Each path below is one point turned by a fixed rotation once a step. After each direction that follows a path, write how fast that rotation turns it, in degrees each step (0 if it stays still).
Each turn is a multiple of 5 degrees from 10 to 175, or 0.
Each row of a path follows its step; steps can be skipped.
Path 1:
step 3: [ 30.1  15.4 -10.2  -2.0  50.6   7.2  -5.7  -0.1  -9.5 -28.4  -6.6   3.9
  -7.8  -7.1  -1.2   9.5   8.8   3.5 -21.6 -25.0  -0.6  19.1  -1.9   5.7
  16.9   2.1   6.2   8.4 -22.4   6.8 -20.9  15.6   6.6  -4.0   6.5  25.0
   1.3  -9.0  28.8 -24.8  -5.1  31.6   6.6  -8.1 -16.4 -36.5  -1.0  12.8
   4.0  61.8 -24.5 -11.3  14.6  -9.4   9.2   9.7 -16.0  13.2   7.4 -16.3
  13.7  24.7  13.8 -19.3  -4.7   4.6 -11.5  15.3 -18.0]
step 4: [-18.6 -12.4   3.2  -5.1 -31.0  15.4  -1.3 -11.7 -19.7  17.4 -20.7  -9.0
  34.0  32.7   7.3   3.3  23.3   5.9  35.8  -6.2   3.0  -9.2 -24.8   3.3
 -10.1 -30.7   4.6  -7.7  27.1   6.4 -21.3  -3.8   0.4  15.3  18.3   4.7
 -37.2  28.9   7.0  34.3 -13.1  27.0 -12.9  18.0 -12.5  19.9  -9.1   7.8
   7.9  -6.2   6.7 -17.5  13.7  -4.6  15.8  11.7  -7.2  17.8 -19.7  12.2
  -8.6 -22.6 -18.5   9.6  13.7 -29.9  14.2 -19.5  10.6]
step 9: [  1.9  11.0   4.0 -35.7   5.7   4.2  16.6  -2.9 -15.2   5.4  -8.8   1.4
  -4.7  -3.7 -12.0  19.2   7.0   6.1   6.1  -2.9  -8.7   6.8   8.3  -1.2
 -10.0  32.4   7.4 -31.3 -10.3 -13.8  -5.2  -6.3 -10.1  11.2 -10.5   4.3
  -5.9  34.0  22.1 -10.7 -60.1  -3.8 -30.8  -4.8  25.5   1.0 -15.2  11.5
  49.8   8.4 -21.0 -20.9  26.9  -0.5  17.7  12.0 -13.1  -9.7 -31.1  21.2
  -8.7 -10.4 -17.7 -19.3  -7.1  22.5  -4.2  16.8   7.7]
step 16: [ -5.2 -13.0  22.4  -0.1 -19.5 -21.0  25.4  -0.5  -0.3 -29.2  37.1  17.8
   6.4   3.3 -10.0  -9.6 -21.7  19.2  15.8  -9.7   3.6  25.8  -1.0  -2.4
  -0.1  21.2  17.9   7.0 -45.1  25.8  20.3  19.1 -33.4  30.1  -0.2 -10.4
 -29.8  -2.3  -1.0  -4.4 -18.6   8.8   3.6  -4.2   0.7 -17.9 -29.0  -0.4
 -11.9  -1.1  39.6  -5.2 -27.0 -33.4 -13.4   6.3  14.6 -15.1  -6.4  -0.3
  -4.2  -6.3 -14.7  25.8  -2.8   4.8  10.6  -8.6  16.4]
step 21: [  0.0  -0.3  11.7  11.2  12.5 -12.0 -45.6  -1.4  16.1  -2.9  -6.7   1.8
   1.8  18.2  24.7 -14.0 -12.6  -1.6  -9.1   7.5  36.0  37.9  34.8  10.1
  11.4  22.5  14.3  -9.9  13.1 -33.7 -13.1  13.9 -21.7  -7.8  22.8 -13.1
 -13.8  -5.2 -36.1 -18.1 -15.0 -15.1 -31.2  13.3 -12.1  23.3 -21.6  10.3
  -5.5  -0.2  32.9   9.1  -5.8  -6.4 -11.4  13.6  13.1   3.3 -30.4 -24.1
  21.0   6.0   3.1   3.1   8.1  20.6   8.3 -12.2   2.2]
step 23: [ -1.6   4.0 -39.3  10.3 -34.0 -19.5   5.3   0.2  -4.2  10.6 -16.3 -22.4
 -12.8  27.8   6.0   2.2  11.3   5.8  -3.9   8.8   2.0  13.4  25.6  -7.6
  10.7   4.0   1.2  10.4 -20.4 -16.3  -4.9  16.7  15.8  31.1   5.8  18.6
 -18.3  19.3  -0.9 -11.6  -6.7 -15.1   7.6  -1.4  33.4 -12.1  26.1  27.4
  -1.6 -18.3  -7.2   7.5 -16.6  -0.9  -9.9  21.1 -20.7  27.3 -42.2  19.6
 -33.5 -23.3 -18.2   4.1  14.8   5.7 -11.4  35.8   1.9]
step 26: [ -7.3   5.0 -10.2 -13.0   7.6  -2.3 -20.4   9.2  16.7  17.3 -13.2  -8.7
  12.3  15.4  -6.0   5.8  25.4  -7.5 -20.9 -10.9   3.4  -6.9  26.8  24.3
 -10.7  23.2  36.5 -12.4 -10.0  10.3 -15.8 -19.7   6.9  -9.5   0.0 -20.1
   5.3  11.7   1.0  12.9  20.4   4.7  26.4  12.2   0.0  13.5   8.9  33.1
 -14.8   1.1 -13.5   4.4 -44.9 -13.7 -17.6  21.2 -43.5   5.8 -25.7  14.5
  -3.4  34.0   4.3  22.7  18.8  20.8  -7.8 -28.6 -25.9]
step 27: [  1.0 -16.3   8.2   0.6  -9.8  -0.1  14.6 -38.4  34.0  -1.4 -36.5 -12.0
  14.0  23.7  -2.8  -6.5   5.6  21.6  30.1  12.1   0.0  17.8 -18.3 -14.9
  18.1  34.8   4.2  -6.6 -11.2 -10.4  17.5   8.0  -5.7   2.7   9.4 -10.9
  15.6 -16.0 -21.7   7.7 -27.4 -12.9 -18.1  27.9   0.2 -17.2  -8.1  -9.6
 -25.1  -4.4  30.5   0.7  14.7  11.5  18.9 -26.1   5.6  -6.2  40.2 -27.6
  -4.1 -10.2   8.1 -11.2 -20.7 -25.2 -16.3 -11.8  -6.4]
step 32: [  3.3 -10.7  20.8 -22.9  -8.5 -12.8  -6.7 -14.4  -1.8   7.8   1.6 -32.4
  24.7   3.5  22.7 -20.7 -12.2   2.6  -0.7 -15.1 -32.0  23.9  18.0 -22.6
  10.6  25.0  24.5   2.0 -11.2  23.2 -21.6  -1.0   6.5  33.4   5.0  -0.9
   6.7   6.3 -18.1  -7.5 -10.9   3.4  -6.3   1.6   1.3  -7.5  -3.2 -38.9
  -8.6  -5.0  -2.6 -18.1 -14.7 -40.2 -15.0  -9.6 -24.4 -18.0  -4.5 -35.0
 -29.6  12.5  22.0  22.9  17.9  15.2  -0.8  18.7  25.2]
[  3.7  11.7   2.2  -1.8   4.3  -4.5  -2.6  -0.2   1.3   7.2  -2.8  11.5
   3.4  -4.1  -1.8   1.5   0.9   4.1   1.0  -2.1   7.7  -7.8 -10.3   0.1
  -2.9  -0.6  -1.0  -5.8  -4.2  -4.8   1.8   1.7   1.7   6.6  -4.4   6.5
  -0.6   3.3  -2.4   1.6  -6.0   0.3   5.8  -2.3   2.0   3.0   1.6  -1.3
   0.9  -3.3  -6.7   0.3   3.1   0.9   3.9   8.2  -2.4  -2.2   2.2  -8.8
  -2.9  -5.5   3.9   0.4  -2.5  -8.4  -1.1   0.4   5.7]	135
[ -3.9  -6.5   1.3   3.3   1.8  -6.7  -0.6  10.7   3.4  -0.8  -4.5   0.1
   5.4  -3.2   5.5   0.2  -0.3   0.8  -2.5   1.8   0.1  -3.5  -6.3  -2.6
   2.2   2.5   1.9  -7.7  -1.4  -2.1  -3.7  -3.4   8.1   4.6  -3.5  -7.5
   5.2   0.9  -3.2   2.7  -0.2  -5.2  -3.6   7.3   3.8  -4.4   0.5   2.9
   2.6  -3.5  -4.1  -5.2  -6.5   4.0  -3.2  -4.4  -0.1   0.0  -1.0   2.1
   2.6   6.0 -10.7  -4.5  -7.5  -6.5   0.3   9.6  -5.1]	85
[ -5.3  -1.4  -1.4   5.2   6.9  -5.9   2.9  -5.0   1.1  13.1  -4.6  -1.8
   0.3   5.0   7.4  -1.9   4.1   3.0  -2.4   0.1   1.3  -2.6   7.2  -4.6
  10.0  -5.5  -0.4   1.2  -4.2  -2.4   0.7 -10.7  -1.0  -1.8  -7.5   2.4
  -2.8   3.0   5.7  -2.5   4.4  -8.0  -3.8  -0.3   1.1  -3.2   2.6  -3.4
  -6.2  -6.0   5.8   1.0  -1.5   1.4   6.4   0.7  -0.8   1.7  -0.6   4.8
   2.3   0.8   3.8   2.0  -1.2  -4.2   0.5  -8.4   3.9]	115
[ -1.7  -5.2  -1.3   3.7  -1.9  -3.2  -0.5   4.5  -6.3   2.0  -3.7   1.7
  -3.0  -3.1  -2.2  -2.9 -12.5  -4.9   1.1  -0.2   3.1   7.8  -4.4  -2.3
   0.0  -6.0  -5.5   5.5   1.8   1.4   0.6  -0.7   0.9  -1.1   7.1   7.1
   0.2   0.1 -10.2  -2.2   2.3  -6.4  -5.9 -13.2   4.5   0.5   0.5  -0.7
   2.7  -6.8  -0.7   6.5  -5.6  -0.1   1.0   1.8   0.4   5.4  -6.9  -3.5
  -2.1   1.4  -0.3   2.8  -1.0  -1.7   9.0   4.1   4.7]	45
[  5.6   4.0  -5.5  -3.8 -10.8   2.5  -1.4   3.9  -1.5  -4.4  -1.1   1.2
  -0.3  -0.5   1.6  -4.5   2.7  -2.5   2.1  -2.4   5.1  -1.3   3.4   1.2
  -2.5  -2.6   3.3  -1.1  10.4  -6.9   3.4 -13.6  -3.9   4.0 -10.9   3.7
   3.3   3.4  -0.4   8.0   2.9  -2.2   2.2   0.1  -0.3  -4.6   2.8   4.2
   0.1   2.0   6.3   1.3  -3.5   5.5  -9.4   1.0  -3.4   4.9  -6.6  -3.1
   4.7  -4.9  -1.0   2.0   5.9   1.3  -0.6   1.4   2.2]	135
[ -5.0   3.4  -3.2  -5.8  -5.5   9.6   7.0   2.7   4.4  -1.1  -2.6  -2.0
   0.8  -2.6  -4.8   4.1   1.2  -2.7  -7.2  -3.7  10.3  -1.4  -3.6  -0.3
   3.1   1.0   5.0   1.3  -3.5   5.6  -0.7  -3.6   3.2  -1.0   2.0   5.5
  -4.8  -6.2   7.5  -5.6  -0.8  -3.4  -1.3  -2.2   4.3  -2.6   5.6   4.1
  -0.3  -2.5   4.8  -7.8  -1.5 -12.0   3.2   0.1  -1.3  -3.4  -1.1  -4.1
   2.2   3.4  -1.8  10.8   0.2  -1.5  -4.3   6.3  -3.0]	110
